In the data rows, zero lies at 4.5, halfway between 4 and 5.
Here are some points:
(5, 4, 5, 4, 5, 6, 4, 4)
(5, 5, 6, 5, 4, 5, 5, 3)
(5, 5, 6, 5, 1, 5, 6, 5)
(5, 7, 5, 4, 2, 7, 4, 2)
(4, 6, 3, 4, 4, 4, 3, 3)
(3, 7, 4, 3, 6, 5, 2, 1)
(4, 6, 4, 3, 5, 4, 2, 1)
(6, 4, 7, 6, 0, 6, 8, 8)
(4, 2, 3, 5, 6, 4, 6, 7)
(6, 3, 5, 5, 4, 5, 6, 7)
(3, 3, 3, 5, 7, 3, 4, 6)
(4, 2, 3, 4, 6, 4, 5, 7)
(5, 3, 4, 5, 5, 5, 5, 5)
(5, 7, 7, 5, 2, 6, 4, 1)
(5, 8, 5, 3, 5, 5, 2, 1)
(4, 3, 2, 5, 8, 3, 5, 7)
(4, 5, 4, 3, 6, 4, 4, 4)
Then 15 other points, each followed by its number:
(5, 5, 5, 5, 2, 6, 5, 4) 0
(4, 7, 4, 4, 3, 6, 2, 1) 1
(5, 7, 7, 3, 3, 7, 3, 2) 2
(4, 4, 4, 4, 7, 4, 3, 2) 3
(4, 4, 4, 5, 6, 4, 5, 5) 4
(6, 1, 1, 6, 7, 2, 6, 9) 5
(5, 4, 4, 4, 6, 4, 5, 6) 6
(5, 4, 6, 5, 4, 5, 6, 5) 7
(4, 4, 3, 3, 6, 4, 3, 4) 8
(4, 8, 4, 3, 5, 5, 2, 2) 9
(4, 6, 5, 4, 3, 6, 4, 3) 10
(4, 5, 5, 4, 6, 4, 4, 3) 11
(2, 6, 3, 2, 7, 3, 1, 1) 12
(4, 1, 2, 4, 7, 2, 7, 9) 13
(6, 5, 6, 5, 0, 7, 7, 6) 14
Which three of these numbered points are nearest to each point below, ignoring the 2 directions in which the first points spread most? Their numbers follow each, nearest first.
(4, 4, 3, 3, 6, 4, 3, 4) > 8 0 10
(6, 5, 6, 5, 3, 5, 7, 6) > 6 4 7
(5, 2, 4, 5, 5, 4, 6, 8) > 8 6 0
(5, 6, 7, 5, 1, 7, 5, 4) > 10 0 4
(5, 7, 6, 5, 2, 5, 5, 4) > 9 4 6
(4, 8, 6, 4, 2, 7, 2, 1) > 10 1 0
(4, 3, 5, 6, 4, 4, 7, 8) > 4 11 7
(4, 2, 2, 5, 8, 2, 5, 7) > 4 11 7
